In the rows, 128 means zero.
The rows of Z fall into 4 groups, which share some directions, and each row is roughly a mix of its group's hidden directions.
Z, 157 rows:
[[156 127 182 107 148 139 139 131 153 163  97]
 [161 107  90 151 121 113 143 130 105 102 177]
 [105 122  83 139 111 163 138 124 134  99 177]
 [137 119 158  80 133 145 126 136 184 154 123]
 [ 84 136  80 133 127 124 130 102 100  94 153]
 [123 146 119  95 146 121 159  67 160 130 130]
 [ 86 153 120 134 131 159 113  95  86 100 113]
 [ 76 164 124 101  97 147 122 143 143 142 100]
 [ 97 179 157 104 131 141 160 110 142 105 110]
 [164 105 154 112 148 102 128 168 144 170 117]
 [121 151 140 131 159 100 142 187 131 166 132]
 [181  83 115 110 117  94 130 142 139 146 146]
 [142 177 160 128 136  76 121 157 115 143 126]
 [128 166 137 156 121 106 146 124  67 108 109]
 [156  81 113 119 127 100 122 139 169 144 166]
 [100 133  92 115 154 159 157 132 174 119 151]
 [134 112  92 120 132 170 107 123 157 105 177]
 [141 196 145 139 121 118 161 125  96 117 126]
 [135 134 174  94 146 119 148 132 170 152  95]
 [112 158 107 165 103 128 124 117  78  92 128]
 [117 118  95 155 130 169 108 112 124 100 176]
 [ 82 139  90 115 139 125 152  94 133 106 166]
 [ 69 160 109 118 112 170 129 110 134 113 131]
 [137 147 170 105 150 138 138  75 121 139  93]
 [140  77  90  99 119 136 126 114 172 115 137]
 [108 101 138 100 152 145 114 159 176 161 115]
 [175 119 146 131 131  89 118 178 138 134 154]
 [131  97  89 100  71 114 143 121 130 143 147]
 [ 79 155 120 160 137 148 135  95 105  93 133]
 [138  59 103  99 105 105 124 130 134 122 133]
 [126 125 155 122  86 142  93 148 154 161  91]
 [128  74  80 133 113 142  98 126 129 123 160]
 [181 113 143 121 116 115 123 138 133 183 157]
 [ 63 140 117 133  95 136 140 104 103 120 106]
 [125 116 128  79 126 139 160  75 157 113 129]
 [118 104  85 165 108 134 114 148 173 109 146]
 [ 79 182 114 137 109 123 142 110 114 102 114]
 [193 115 119 149 146 115 105 145 126 152 156]
 [178  92 123 108 124  99 141 141 159 154 153]
 [103 139 109 138 121 122 120 188 150 173 120]
 [ 88 124  83 121 156 115 145  81 141 144 128]
 [105 165 119 159 109 129 114 111  71 108 115]
 [154 127 131  94 101  79 143  85 121 149 120]
 [149 141 175 140 140 176  86 129 133 148 123]
 [ 88 141  81 144 118 109 126 127 104  82 143]
 [127 148 118 157 110 134 105 155 116  84 178]
 [113  77  85 159 119 144 101 143 112 120 149]
 [ 91 131 123 154 113 149 115 182 132 103  96]
 [157 135 150 126 133  78 149 170 142 161 116]
 [ 89 146 166 116 157 152 144 140 170 123 105]
 [100 168 163 123 155 156 138 106 122 132  85]
 [158  71 109 123 106  85 127 140 106 138 126]
 [107 125 140 110  87 139 116 138 189 157 123]
 [130 140 173 126 164 150 123 123 134 135  69]
 [137 157 154 106 149  99 173 143 148 110 164]
 [155  68  93 122 122 118 124 134 143 124 167]
 [126 117 160  90 129 139 152 116 171 162  95]
 [ 89 116  83 138 122 146 124 103  94  88 123]
 [173 137 180 127 155 123 128 145 143 162 109]
 [134 166 155 126 139 132 149  70 119 127  91]
 [102 174 123 144 126 104 126 153 133  82 162]
 [128 123 176 157 167 140 116 175 112 117 128]
 [ 91 148  86 114  84 139 122  98 115 101 133]
 [173 142 122 111 108  84 159  99 107 120 146]
 [131 138 174 129 148 106 151 123 132 143  67]
 [137 124 121 100 140 127 153  71 161 160 104]
 [121 123 135 143 125 151 127 114  93  56 132]
 [140  86 101 147  91 106  98 160 119 109 149]
 [152 115 173 131 175 109 132 157 155 144 109]
 [114 169 127 110 108 148 128 104 189 126 145]
 [158 116 162 107 154 128 153 123 169 171 116]
 [103 115  72 143 127 122 139 113  98  85 149]
 [152 119 159 142 152  97 140 186 121 151 122]
 [ 96 115  84 133 112 152 132 109 127  91 171]
 [115 141 158 109 119 105 192 151 148 132 112]
 [ 81 173 104 129 124 128 152 105 115  93 145]
 [144  85 126 101 140 129 135 144 192 139 133]
 [140 129 109 101 157 134 158  84 144 130 177]
 [106 140  83 137 124 137 124  91  93 100 165]
 [118 151 167  91 128 111 160 128 163 137  90]
 [107 134  95 107 126 133 179  78 137 120 145]
 [119 104 150 104 143 135 130 145 191 163 120]
 [143 172 159 168 113 101 138 136  90 128 111]
 [156 112 112 161  76 115  92 132 101 114 119]
 [149 109 182 100 144 117 127 177 143 130 119]
 [163  98  97 103 125 118 144  90 147 122 168]
 [145  76  91 118  98 123 116 138 145 159 154]
 [126 123  99 147 124 131 134  97 108  71 169]
 [151  91  89 118 109 130 135  71 118 115 141]
 [168  90 142 133 100  89 107 159 137 148 122]
 [126 145 149 146 102 114  98 109  84 135  79]
 [170 125 179 124 128  99 138 148 143 162 105]
 [190 102 130 130 145 111 141 127 103 164 146]
 [ 70 164 123 114 106 131 113 116  99  98 119]
 [ 69 137 116 123 104 142 127 129 140  83  97]
 [177 121 165 138 140 133 108 141  96 154  93]
 [154  86 137 109 144 141 144 110 150  79 157]
 [124 127 161  95 129 111 162 139 160 139  77]
 [148 109 139  82 125 133 111 137 180 165 123]
 [ 78 156 128 131 109 183 118 130 145 109 137]
 [108  86 102 161 144 161  90 151 129 120 142]
 [106 156  98 162  96 115 104 139  79 133 128]
 [162 123 176 108 140 110 137 134 152 172 103]
 [154 132 105 134 127 150  64 123  89 114 128]
 [122 167  99 130 132 139 160  70 116 107 138]
 [ 71 144 121 124 124 170 109  99 120  99 116]
 [122 146 120  80  95 142 130  99 169 160 136]
 [ 83 148 142 107 120 122 154 141 171  96 100]
 [117 138  98  91 104 112 173  85 145 123 134]
 [115 195 158 114 114 129 161 123 127 138 106]
 [150 105  98  97 108 146 123  99 167 137 166]
 [ 96 135  95 167 119 147 101  93  93 121 141]
 [ 97 148 135 144 175 128 179 103 110 118 120]
 [145 134 142 144 117 138 137 170 154  81 171]
 [111 147 115 152 121 112  91 134  75 115  89]
 [109 134 165 165 143 147 103 144  93 103  94]
 [159 121 115 141 110  90 112 174 107 115 166]
 [110 157 156 100 128 124 156 140 171 160  96]
 [168 110 175 128 126 100 130 167 147 153 116]
 [132 143 160 118 130 109 110 132 127 174  70]
 [150  84  77 130 126 106 147 109 106 148 147]
 [134 111 118 176 140 140  86 144  80 118 136]
 [125  63 116  97 106 116 120 147 153 149 119]
 [130  73  85 129 109 139  84 128 121 133 143]
 [121  78  87 111 116 146  96 107 142 113 154]
 [ 98 133  84 156 121 159 138 101 104 105 159]
 [142 148 122 129 154  62 165 121 106 124 131]
 [142 134 108 154  89 112 118  92  85  93 119]
 [ 75 160 148 125 134 170 142 136 150 141 103]
 [105 109  84 163 123 153 110 117 104  99 160]
 [ 98 110  82 158  98 151  92 124 117 106 124]
 [128  86 101 108 132 154 140 133 178  92 139]
 [ 95 128 113 128  90 158 129 100 106  76 129]
 [137  86 105 149  87 108  96 166 126 111 131]
 [ 97 136 119  94 123 162 150  76 158 126 121]
 [114 140 161 155 136 118 165 122 111 130  69]
 [154 131 162 113 133 106 118 143 147 185  96]
 [169 115 103 159 109 100 105 152  97 140 158]
 [137 130 140 128  90 108  89 147 123 177  93]
 [107  95  63 139 108 103 146 127 138 111 134]
 [124 112  88 132 123 142 134 123 112  78 179]
 [154 126 177 113 150 122 150 115 170 143  97]
 [182 158 128 162 143 105 133 125  93 126 151]
 [150 120 141 105 148  88 190 111 141 131 127]
 [ 67 154 126 109 137 130 125  97 150 137  94]
 [ 98 146 130 157 106 123  99 177 107 146  95]
 [123 188 153 135 133 125 144 127  96 164 103]
 [116  93  91 129 134 165 109 123 156 106 170]
 [160 114 124 111 129 134 143  87  96  88 167]
 [151  88 128  98 146 129 145 129 188 134 144]
 [ 91 145 154 134 115 177 101 168 142 117 127]
 [ 84 167 140 109 123 147 140  98 151 131  87]
 [107 137  79 150 116 126 127 121  87  99 166]
 [ 73 162 138 132 124 167 123 106 126 110  98]
 [163 109 154 104 150 100 156 143 157 167 115]
 [135 102  83 148  94 113 120 169 129 108 160]
 [144  57 114 126 132 109 112 141 151 155 137]]

Each list below has two rows that fit no group; the rest each fit one group, if only roughly. Name those rows in the order they come.
  * J_444: [ 97 132  83 146 118 130 111 111  79  97 139]
  * J_740: [148 132 152  90 109 116 139 115 173 161  92]
  * J_762: [126 162 149  85 134 126 167 108 163 148 105]
  * J_316: [ 76 129  82 132 110 142 128 109 131  94 153]
  * J_578: [127 131  87 157 117 114 121 142 107  90 179]
  * J_847: [162  82 126 122 135 120 123 180 157 150 137]
  * J_951: [111 113  99 159 143 168  93 127 113  89 149]
  * J_190: [115 143 179 105 126 141 128 138 164 141  80]
  * J_100: [120 121  81 155 114 123 123 135 104  85 171]
  * J_550: [ 85 167 167 143 150 140 148 121 129 111  95]
  * J_260: [155 122 156 104 145 109 127 128 155 191 121]
  * J_750: [128  93 152 105 136 121 130 159 175 168 108]
  * J_31: [ 99 147 158  92 146 127 161 114 170 134 101]
  * J_741: [164 110 124 124 141 104 167 139 169 145 168]
  * J_813: [178 141 161 116 104 104 115 144 129 167 103]

J_762; J_813
  * J_197: [141 157 186 135 131 124 134 121 113 139  76]
  * J_943: [119 152 168 162 120 113 119 173 109 132  91]
  * J_32: [117 106  82 145  90 108  91 159 115 132 143]
  * J_984: [123 169 167 145 136 116 138 142  96 140  79]
  * J_66: [172  88 102 138 127 125 103 155 140 159 156]
  * J_744: [103 178 154 124 159 136 155  95 113 117 106]
  * J_9: [111 103  95 116 125 130 145 132 139  89 187]
  * J_492: [123 157 188 114 144 153 118 132 125 125  85]
  * J_659: [175 122 122 156 104 105 104 161  90 135 146]
  * J_94: [125  61 103 117 122 138 121 163 150 117 144]
  * J_885: [131 140 122  97 147 112 173 101 164 167 118]
  * J_989: [ 98  92 102 118 136 161 117 148 138  86 159]

J_744; J_9
  * J_968: [140 118 127 164 125 174  96 151 125  92 161]
  * J_577: [122 103  99 145 126 177  90 133 121 122 171]
  * J_773: [150 162 189 146 148 136 130 149 118 145 105]
  * J_128: [131 100 102 123  88 109 117  71 113 128 103]
  * J_26: [132 137 179 110 164 122 148 159 156 120  98]
  * J_859: [115 115 103 160 149 166  90 151 107 134 164]
  * J_969: [133 129 148 156 141  91 136 127  72 116  89]
  * J_306: [185  81 153 122 125 109 129 129 135 147 102]
  * J_846: [116 195 164 117 134 143 140 138 140 147 106]
  * J_571: [123 170 150 164 144 114 134 118  76 116 104]

J_773; J_128
  * J_897: [104 143 143  88 114 156 117 151 178 155 123]
  * J_621: [133 127  71 156 104 115 136 119 125  99 171]
  * J_537: [173  83 167 126 116 107 112 143 146 128 103]
  * J_299: [131 104  71 133 114 102 136 121  85 118 156]
  * J_10: [112 190 154 141 135 135 149 108 105 136  94]
  * J_988: [107 132  78 139 102 135 107 100  86 104 144]
  * J_92: [111 117  80 115  91 122 127 110 138  98 171]
  * J_998: [ 90  84  84 124 124 164 107 118 143 115 125]
  * J_437: [ 64 155 111 147 132 158 115 143 123 115 103]
  * J_269: [166 102 124 110 114  86 144 135 134 181 126]

J_92; J_998
  * J_166: [148 102 101 141  95 149 111 146 136 115 185]
  * J_680: [165 113 171 117 154 140 120 145 148 174 112]
  * J_151: [118 160 171 148 123 137 124 127 107 127  68]
  * J_587: [179 138 169 143 154 124 128 159 111 160 132]
  * J_276: [154  76 140 108 128  80 156 149 139 127 125]
  * J_210: [130 154 168 108 162 125 155 126 179 145 126]
  * J_953: [154 139 183 109 136 128 124 138 140 165  86]
  * J_503: [120 126 162 105 159 150 141 158 172 152 100]
  * J_11: [150 140 181 123 121 139 102 144 112 153  82]
  * J_565: [129 176 141 171 147 135 121 155  87 127 109]
  * J_900: [110 141  78 154  84 139 102 122 101 118 145]

J_680; J_587
